Each row has a name. Each question is about the rows just above it.

[116 140 100 117 146 146 126  99 144 145 108 135 117 156 161 109 139]  (86)
[154 148 108 158 162 107 136 144 166 185  76 168 177 148  84 167 127]  (41)
[132 112 190 123  83  91 105 157 119  65 170 118 116  91 103 149 131]  (19)
[132 112 190 123  83  91  91 157 119  65 170 118 116  91 103 149 131]  (176)
[151 150 129 166 148  98 112 166 166 149 113 171 150 123  89 182 154]  (165)
Number of entries in [132 112 190 123  83  91 105 157 119]:
9
Count the entries of [154 148 108 158 162 107 136 144 166 185  76 168 177 148  84 167 127]:
17
How many entries does [151 150 129 166 148  98] have?
6
Number of entries in [154 148 108 158 162 107 136 144]:
8

[108  83 147  58 149  80 134 129  91 169 152] : (11)
[177 151 139 110  93  98 193 185 125 129 124] : (156)
[126 129 131 131 129 134 126 134 122 133 126] : (84)
Count the entries of [108  83 147  58 149  80 134 129  91 169 152]:
11
How many entries does [108  83 147] have?
3
Count the entries of [126 129 131 131 129 134 126]:
7
Number of entries in [177 151 139 110  93  98 193 185 125 129]:
10
Number of entries in [177 151 139 110  93  98 193 185 125 129 124]:
11
How many entries does [126 129 131 131 129 134 126 134] have?
8

[111  85  93 196] : (185)
[178  91  98 200] : (41)
[174 204 192  76] : (116)
[188 103  57 188] : (84)
[117 204 107 151] : (111)
[174  91 132 120] : (176)
[ 66  74  90 156] : (86)
[117  84 107 151] : (11)
[174 204  97 129] : (19)
How many entries does [111  85  93] have?
3
Number of entries in [174  91 132 120]:
4

[102 146 117 177 120 150 154 131 150 122 132 140 116 153 134 122 126] = (176)
[132 123 134 116 132 117 112 127 108 135 138 120 130 123 123 133 133] = (41)
[136 123 131 113 130 123 122 127 125 128 125 126 131 121 127 129 128] = (19)
[108 136 130 152 130 124 118 129 102 140  75 141 140 112 142 111 110] = (111)
[136 123 133 112 131 120 117 127 117 131 130 123 131 119 125 131 130] = (11)
[123 138 113 152 117 156 168 130 182 107  99 145 127 138 141 113 115] = (203)
[173 108 127  67 127 128 138 125 169 108  75 132 148  93 136 116 112] = (156)
[124 126 135 125 133 118 110 127 101 139 146 121 126 128 122 136 135] = (165)
[107 137 130 156 130 125 119 130 103 140 156 125 118 144 123 135 137] = (185)
[ 98 145 121 178 123 143 143 131 132 129 144 135 116 154 130 128 131] = (86)
[108 136 130 152 130 124 118 129 102 140 156 124 119 143 122 136 137] = (116)
[178 105 131  57 129 121 129 125 157 111  79 127 150  88 135 120 115] = (84)
How many entries does [123 138 113 152 117 156 168 130 182 107  99 145 127 138 141 113 115] have?
17
How many entries does [173 108 127  67 127 128 138 125 169 108  75 132 148] have?
13
Count the entries of [124 126 135 125 133 118 110 127]:
8

[177  90 171 149 154 176  96  94] : (156)
[119 145 170 118 130 184 181  72] : (176)
[204  99 197 119 124 182  77  97] : (116)
[114 190 144  54  54 116 153 143] : (203)
[153 138 187 106 113 187 143  80] : (86)
[119  71  80 209 206 109 110 136] : (41)
[153  92 187 106 113 187 143  80] : (185)
[158 112 175 137 143 187 128  79] : (111)
[ 86 159 124 118 123 136 186 110] : (165)
[109 128  74 131 122  61 105 188] : (19)
[130 110  79 140 131  62  80 192] : (84)
How many entries does [119  71  80 209 206 109 110] have?
7
Number of entries in [204  99 197]:
3
Number of entries in [153  92 187 106]:
4
Count the entries of [153  92 187 106 113 187]:
6
How many entries does [204  99 197 119 124 182  77] have?
7

[182 114  73 184] = (41)
[146 159 111 150] = (111)
[153 137  61 139] = (11)
[160 192 117 158] = (86)
[ 97 102 207 107] = (116)
[130  55 122 149] = (156)
[153 172 141 157] = (203)
[161 103 100 168] = (84)
How many entries does [182] have?
1
How many entries does [146 159 111] have?
3
Count the entries of [130  55 122 149]:
4
Number of entries in [160 192 117]:
3
Number of entries in [ 97 102 207 107]:
4
Count the entries of [153 172 141]:
3
How many entries does [182 114  73 184] have?
4

[106 113 128 116 145 120 104 160 129 114 114 162 178] : (86)
[ 84  53  84  83 143  95  94 125 103 130  78 104 136] : (156)
[113 153 142 141 175 183 138 139 123 190 180 144 138] : (176)
[125  77  85 102 120  95 170  89 104 156  90 154  95] : (19)
[147 122 129 125  84  83 101 130 142  53  88 106 132] : (84)
[135 118 130 122  91  89  75 141 143  43  89  84 143] : (185)
Number of entries in [113 153 142 141 175 183]:
6
Count the entries of [ 84  53  84  83 143  95  94 125]:
8
Number of entries in [ 84  53  84  83 143  95  94 125 103 130  78 104 136]:
13
Number of entries in [147 122 129]:
3
Count the entries of [147 122 129 125  84  83 101 130 142  53  88 106]:
12
How many entries does [125  77  85 102 120  95 170  89] have?
8

[166 191 156 100 214  61 166 185 184 210 107 131 146  58  91 150 212 197
 155 121  78 118 185  99 213 126  42  46 178 184 188 181  56 143  44 140
 187] : (111)
[150 142  60 138  72  81  49 188  93 173  65  82 202  93 182  93 193  60
  62 186 127 185 196 151 120 170  57 202  92 204 200  77 150 208  97 203
 208] : (116)
[160 122 201 197 111  78  69 112  73 141  76 163 142 172  81  70  84 171
 152 150 118 148 124 215 121  54 112 120 118 195 135  56 181 114 182 154
  63] : (11)
Number of entries in [150 142  60 138  72  81  49 188  93 173  65  82 202  93 182  93 193  60
  62 186 127 185 196 151 120 170  57 202  92 204 200  77 150 208  97 203
 208]:
37
Count the entries of [166 191 156 100 214]:
5
How many entries does [160 122 201 197 111  78  69 112  73 141  76 163 142 172  81  70  84 171
 152 150 118 148 124 215 121] have?
25
Number of entries in [150 142  60 138  72  81  49 188]:
8
How many entries does [166 191 156 100 214  61 166 185 184 210 107 131 146  58  91] have?
15
Number of entries in [166 191 156 100]:
4
Count the entries of [166 191 156 100 214  61 166 185 184 210 107]:
11

[138 145 118 123 138] = (203)
[121 164 119 136 138] = (185)
[128 118 127 123 127] = (165)
[213  63 102 162 159] = (86)
[130  95 134 121 125] = (41)
[130 117 134 121 125] = (111)
[127 132 123 126 129] = (116)
How many entries does [130 117 134 121 125] have?
5
Number of entries in [128 118 127 123 127]:
5
Number of entries in [138 145 118 123 138]:
5
Number of entries in [121 164 119 136 138]:
5

[140  99 187 160  80]  (84)
[157  99 151 189 116]  (11)
[157  99 187 160  80]  (111)
[167 123 151 189 116]  (185)
How many entries does [140  99 187 160  80] have?
5
How many entries does [167 123 151 189] have?
4
Count the entries of [167 123 151 189 116]:
5
Count the entries of [157  99 187]:
3
Count the entries of [157]:
1
Number of entries in [167]:
1
How many entries does [157  99 151] have?
3

[128 140  86 121  84 134 106 132 132 185 158 151 150  84  96 158 131 161
  84 111 154 128 149 120 159 142  94 127 142 106 115 101] = (165)
[124 107 166 143 150 131 154 134 143  79  93  96 106 167 154 120 110  89
 179 143 121 114 122 135  94 114 163 124 122 141 154 163] = (11)
[ 97  74 137 169  97 185 145 168 193 106  69  76 102 137 112 181  84  84
 171 105 188  95 181 148  98 139 147 118 127 122 188 175] = (84)
[124 107 166 143 150 131 154 134 143  79  93  96 106 167 154 120 110  89
 179 143 121 121 199 135  94 114 163 124 122 141 154 163] = (86)
[120 144 108 115 160 132 100 123  93 131 136 150 129 119 112  93 166 159
  87 111 111 167 117 144 154 148 114 139 108 141  99 103] = (203)
[124 139  85 118  97 135 101 130 123 175 153 150 145  87  95 146 138 162
  80 107 147 136 143 125 159 144  94 129 133 111 110  98] = (116)
[ 88  54 150 185  93 198 159 179 212  81  41  50  85 154 116 189  66  56
 199 105 200  80 191 153  77 134 166 112 122 124 212 199] = (41)
[201 202 183 101 188  50 164  85  82 138 205 185 170 171 208  83 169 157
 154 210  54 152  62 102 142  98 153 150 159 154  93 119] = (156)
[102  76 145 170 100 180 152 167 193 101  70  74 102 145 121 180  82  79
 180 113 185  92 177 146  93 134 154 118 129 124 191 180] = (176)
[117 125 148 140 188 152 127 139 117  89 101 125 110 161 136  89 157 126
 140 122 115 164 125 163 127 147 154 141 103 164 134 144] = (185)
[ 88  99 104 149 138 187 104 159 139 113  84 109 104 122  88 129 138 128
 109  81 162 150 163 167 136 165 125 132  98 139 144 135] = (19)
[188 178 145 105  98  60 158  97 123 181 207 168 178 123 173 152 121 149
 140 190 105 103  99  78 140  92 121 129 182 108 109 114] = (111)
How many entries does [201 202 183 101 188  50 164  85  82 138 205 185 170 171 208  83 169 157
 154 210  54 152  62 102 142  98 153 150 159 154  93 119] have?
32
How many entries does [188 178 145] have?
3

